x =
[[-37 -11  35  32  40  40  40  37]
 [-40 -20  14  25   5 -28  34  15]
 [ 39 -13  15  40  23 -43  26 -34]
 [ 30 -16  30  21 -28  -9 -15  -7]
 [-33 -34   3 -26 -39  35 -11  26]
 [  7 -17  10  34  -4  30  15  -2]
 [ 35  12  -4  -5 -30  38 -20 -35]
 [ 35  11  12 -17 -25  25 -25 -20]
 [ 37 -25  34  45 -42  34  23 -28]
 [-19  39  29 -38 -24  24 -38 -29]
 [-38  48 -45 -43  46 -36 -42  38]
 [ 44 -27  29  37 -24 -27  37 -30]
 [ 34 -40  39  34 -42  36  31 -29]
 [ 39   3  -5  10 -27 -25 -18 -39]
 [ 20 -32 -36  37  41 -27  35  15]
 [ 38 -36  31   2 -29  28 -12 -36]]
Indices start at 1.
The entry at row 2, column 1 -> -40
Give the bottom entry of the column that holds the largest entry.
-36
The top entry of the column that holds the largest entry: -11
Give the entry directly below the smallest entry.
29
The entry at row 3, column 1: 39
Give the entry just left of -7.
-15
Give the entry in the bottom-left corner.
38
The entry directly below 32: 25
Give the entry in row 3 and column 2.
-13
The entry directly above the largest entry: 39
Give the entry in row 1 and column 3.
35
The bottom entry of the column that holds the smallest entry: 31
Give the entry directly above -9.
-43
Give the entry in the top-left corner.
-37
Give the entry just left of the smallest entry.
48
The entry directly below 11 is -25
The entry at row 3, column 3: 15
Give the bottom-right entry.
-36
Give the entry at row 2, column 2.
-20
The entry in row 2 and column 3: 14
The entry directly above -26 -> 21
Give the entry directly above the smallest entry.
29
The entry just right of the largest entry: -45
The entry directly below 48 is -27
The entry in the top-right corner -> 37

B =  1.07   0.77  -1.57   1.03   1.51   1.22  -1.47  -1.53   0.17   0.37
The entry just right of 1.51 -> 1.22
Which number is the entry just left of 0.17?
A: -1.53
Which number is the entry just left of 0.37?
A: 0.17

Questions about the row below.
1) What is the entry just right of 1.44?
2) What is the entry just right of 0.94?
3) What is the 3rd smallest entry?
4) What is the maximum?
5) What is the 2nd entry from the left?
6) What is the fifth-last entry?
7) What is the second entry from the right?
8) What is the second largest entry?
0.07	0.95	0.16	1.44	0.94	0.50	-0.22	-1.21	-0.16	-1.51	0.70	2.02	-0.54	-0.98
1) 0.94
2) 0.50
3) -0.98
4) 2.02
5) 0.95
6) -1.51
7) -0.54
8) 1.44

data =
[[ -3   8  -8  21   2 -31  11  15]
 [ -2   6  -5  22 -25   0  16   0]
 [ -2  15   0  -7  12  22 -10 -29]
 [ -1  -5  -1  14   3 -36  50 -30]
 [ -2   1  11  -1 -16  21   2 -22]
 [ -2  -2 -29  13 -20  53 -30  33]
 [ -3  -6 -14  22   5 -13  10 -33]
 [ -1  11  -8  15  10 -30  -2  21]
 [ -4   8 -25  -1 -32   4 -29   9]
 [ -3  11 -17   2  -3 -26  12 -43]
 [ -1   5 -28   4 -36  28 -32  51]
 [ -2  -6  22 -31  21   2 -22  14]
 [ -2  10  -9  15  11 -28  -4  21]
 [ -3  13  -5   3  23  -5 -29   2]]
Rows and columns are numbered from 1.
The entry at row 2, column 1 -> -2
The entry just left of the largest entry -> -20
The entry in row 3 and column 3 is 0
Which number is the bottom-left entry?
Answer: -3
The entry directly above the largest entry -> 21
Which number is the entry just left of the smallest entry?
Answer: 12
Which number is the entry just left of 28?
Answer: -36
The entry in row 1 and column 1 -> -3
The entry just right of 53 is -30
The entry directly below 6: 15
The maximum: 53
Which number is the entry just left of -26?
Answer: -3
The minimum is -43
The entry at row 1, column 2: 8
The entry in the bottom-right corner: 2
Which number is the entry directly above -26?
Answer: 4
The entry just left of -9 -> 10
Which number is the entry directly above the smallest entry?
Answer: 9
Which number is the entry in row 1 and column 3?
Answer: -8
Which number is the entry at row 3, column 1?
Answer: -2
The entry just left of 23: 3
